In the rows, zero is written as 128.
One turn sends every row of this set to another row. A few are shown first. Where does it send the rows asked after them?
tini: [125 118 126 133 112 117 109 124 119 121 148 135 124 118 129 129 164 126
 131 122 104  69 146 109 107 135 122 166 161 130 135 110  90 118 127 129
 132 109 132 106 115 129 139 135 139 106]
lipe: [134 137 148 122 113 133 116  97 115 116 141  98 112 124 126 115 155  94
 129 132 115  89 188 103 119 122 102 149 149 150 106  89 103 129  98 114
 134 120  92 113 134 120 143 146 113 108]
Boleb: [108 131 140 109 105 131 122 115 145 122 145 109 116 104 124 121 115 132
 137 162 104 109 145 108  74 120 100 130 171 151 118  80 122 102 147 134
 126 107 101 120 133 123 122 157 124 125]
figem: [122 133 125 139 141 119 138 130 115 103 166 112 125 144 121 122 168 109
 167 139 117 105 139 113 129 130 108 143 142 169 123  93 127 122 113 136
 129 115 107 108 109 115 136 158 114 130]
godo: [106 123 126 133 127 114 103 136 142 104 165 118 109 119 138 119 161 110
 127 149 128  90 157 104  89 102 104 154 150 133 118  97  98 108 115 126
 133 116  81 119 134 151 128 139 130 121]
tuf: [119 114 125 113 104 119 131 107 137 115 157 127 122 107 146 135 140 142
 122 147 126 106 133 112 126 130 116 146 162 193 118  58 119 116 114 123
 132 119 122 120 112 116 119 147 132 137]
Zif: [ 98 104 131 105 123 126 134 147 149 117 124 113 115 115 144 139 112 111
 132 150 144 110 139 115 102 126 105 142 132 119 112  76  98 105 131 126
 122 137 118 136 121 102 138 144 144 108]
dum: [147 140 126 129 114 129 138 110 120 107 159 122 123 118 130 105 149 134
 152 131 112  87 160 118 107 111  90 145 161 162 152  90 135 129 100 130
 155 100  97 106 102 116 128 130 133 107]
Nadu: [116 139 132 131 121 127 154 115 110 104 164 140 112 134 120 125 140 107
 135 134 138 103 149 107 115 102  84 163 165 150 112  82 129 130 105 123
 132 114 112 130  87 142 104 134 133  93]
zape: [135 133 130 127 137 136 120 123 121 114 139 128 120 138 124 134  93 113
 147 136  95 105 156  96 125 123 106 172 151 160 130  89 110 136 117  85
 140 113 120 111 101 124 117 147 113 106]
Siba: [100 125 163  99 113 121 153 110 137 124 122 126 139  97 147 124 138  97
 126 125 118 102 144 117 101 125 102 135 157 141 100  94 120 105 126 115
 140 133 100  97 117 129  93 160 151 106]
tebul: [146 154 121 113 104 117 132 111 127 109 145  91 106  84 163 126 117 106
 122 125 101 107 169 104  98 122  92 130 167 144 110 114 126 126 131 138
 127 115 118 107 130 129 134 153 126 118]
Lezev: [123 125 112 117 118 123 129  90 146 110 173 136 121 157 132 132 139 122
 122 144  88  81 151 130 113 131 111 145 159 171 133  91 127 113 125 109
 134 132 119 121 106 127 124 146 134 127]
Susa: [122 130 123 110 105 101 137 116 149 112 113 104 117 113 125 131 128 108
 142 148 104  81 139 101 144 123 103 114 166 146 126 117 109 117 125 127
 138 134 146 115 110  95 142 160 124  99]
mufe: [122 146 112 104 144 128 144 122 146 103 122 130 116 101 140 131 116 120
 126 142 102 115 148 117 134 102 107 113 181 155 123  99 128 120 133  98
 134 116 107 100 119 124  95 175 154 116]
tosas: [130 126 105 123 127 109 158 118 150 106 115 108 150 114 134 121 151 120
 126 134 124  93 136 117 108 108 102 112 147 128 100  93 107  83 115 119
 148 138 105 125 141 107 122 154 152 106]
vutu: [141 130 135 118 138 121 132 155 136 108 110 107 122 139 166 132 134 116
 133 137 107  90 148 112 113 122 106 141 185 167 122  92  73 119 124  85
 131 136 115 122 120 122 120 154 138 132]
kemam: [138 131 113 118 111 134 141 143 113  95 134 107 107 136 130 128 146  91
 122 122 113 125 153 113 101 146  88 163 161 135 125  84 144 135 145 132
 130 109 107 131 113 132 121 148 157 116]
tidup: [120 118 102 125 136 115 125 112 115 124 116 107 125 145 140 139 128  99
 131 132 155  94 132 119 122 123  94 146 164 151 104  87  88 126 105 108
 112 123 119 124 115 101 129 163 162 105]
numam: [127 128 101 118 128 121 132 116 134 107  78 133 122 121 101 135 135 113
 140 137 108 123 149 112 126 118 106 148 184 154 114 114 133 128 115 126
 139 115 106 119 109 120 126 150 135  93]
Zil: [119 123 115 120 119  92 150 120 134 117 115 104 129 132 134 111 133 107
 138 154 132 106 160 129 122 113 101 137 173 109 129 105  93 111 111 117
 118 131 121 118  85 115 133 157 173 115]
lib: [126 113 135 113 113 106 164 115 143 132 108 100 114 115 139 113 128 112
 136 122 124 126 158 119 137 123 102 167 172 146 116  83 119 120 133 120
 132 110 117 156 107 131 148 161 147  94]
sunum: [134 139 110 138 123 113 117 147 136 115 148 116  99 130 179 129 159 108
 148 157 135  93 152 119 116 129 100 146 158 146 129  82 121 123 137 135
 130 143 121 134 116 129 146 149 131 126]
nozud: [104 126 132 115 109 118 151 168 132 112 136 107 126 119 144 132 133 100
 126 138 128 132 151 106 117 115 105 146 138  99 116  72  94 108 115 133
 137 117 113 110 118 123 127 147 137 107]
Visid: [129 135 113  94 126 118 148 123 140  95 128 110 129 109 136 138 141 104
 125 132 113  86 141 121 117  95 118 139 148 118 131 123 123 118  97  93
 129  88 120 111 120 135 114 154 165  96]
bof: [124 127 115 123 121 124 111 103 122 117 114 116 107 119 148 127 122 102
 110 121  96  79 139 114  79 126 104 160 167 137 111 115 116 133 140 123
 119  93 124 116 122 136 139 158 136 113]
Mune: [100 121 123 118 137 111 134 127 140 108 118 140 152 132 116 120 169 135
 139 140 131 120 146  94 122 112 105 137 156 129 107  98 124 107 105 112
 128 121 111 119 122 104 111 168 162 117]
seb: [129 135 112 120 106 123 131 114 144 107 189 101 120 102 172 126 134 137
 142 129 116  91 164 105 118 110 103 139 153 127 127 111 141 117 126 115
 131 138 128 134 114 124 129 145 125 101]
zomo: [134 149 129 139 131 101 141 109 143 104 140 107 135 114 147 123 123 107
 130 147 123 125 143  84 125 102 107 115 161 134  97  81 107  93  84 138
 127 113 109 112 123 115 111 153 137 111]
kivob: [118 130 129 136 136 119 143 113 151  90 105  95 117 123 143 132 139 107
 142 150 116 105 191  91 107 106  93 165 168 133 123 108 125 111  86 127
 137 137 104 127 133 124 100 139 125 115]
fugas: [120 133 119 113 141 122 153 125 131 110 134 121 131 127 123 122 136 129
 174 144 143 126 157 102 145 111 109 119 174 137 111  94 104 105 129 107
 128 138 125 136 119 113 124 162 163 120]
kib: [138 130 126 111 145 136 127 117 140 110 146 123 135 115 146 151 110 127
 125 145  97 104 164  93 127 128 106 163 147 161 128  89 133 142 100 117
 150 119 108 104 123 104 109 143 120 121]
vupur: [128 148 141 112 129 123 116  92 139 110 141 119 119 143 200 126 131 108
 140 139 108  83 148 104 117 132 107 150 158 145 115  78 118 118 125 105
 136 101 104 139 103 118 128 150 139 130]
leni: [114 136 132 117 160 113 122 121 144 109 181 114 115 141 127 131 142 129
 145 141 140  92 155 118 114 115 102 147 151 166 122  97 140  99 118 113
 132  96 109 127 111 117 126 152 138 138]
torek: [117 141 140 116  95 115 151 135 143  97 120 122 109 109 159 129 130 105
 115 135 117  85 175 105 107  97 103 153 181 128 131 111 113 121 109  95
 121 116 115 136 125 165 129 150 143 101]
deko: [111 119 134 112  86 118 138 128 143 102  98 125 116  91 168 134 139 104
 129 138 107  69 151  96 114 127 108 143 176 162 126 110 106 124 122 132
 138 146 120 130 135 123 130 146 133 118]

numam moves to godo
torek moves to tebul
Where do these go?
nozud moves to kib
tuf moves to tidup
lib moves to lipe
Visid moves to seb
tosas moves to Lezev
Mune moves to leni
kemam moves to kivob

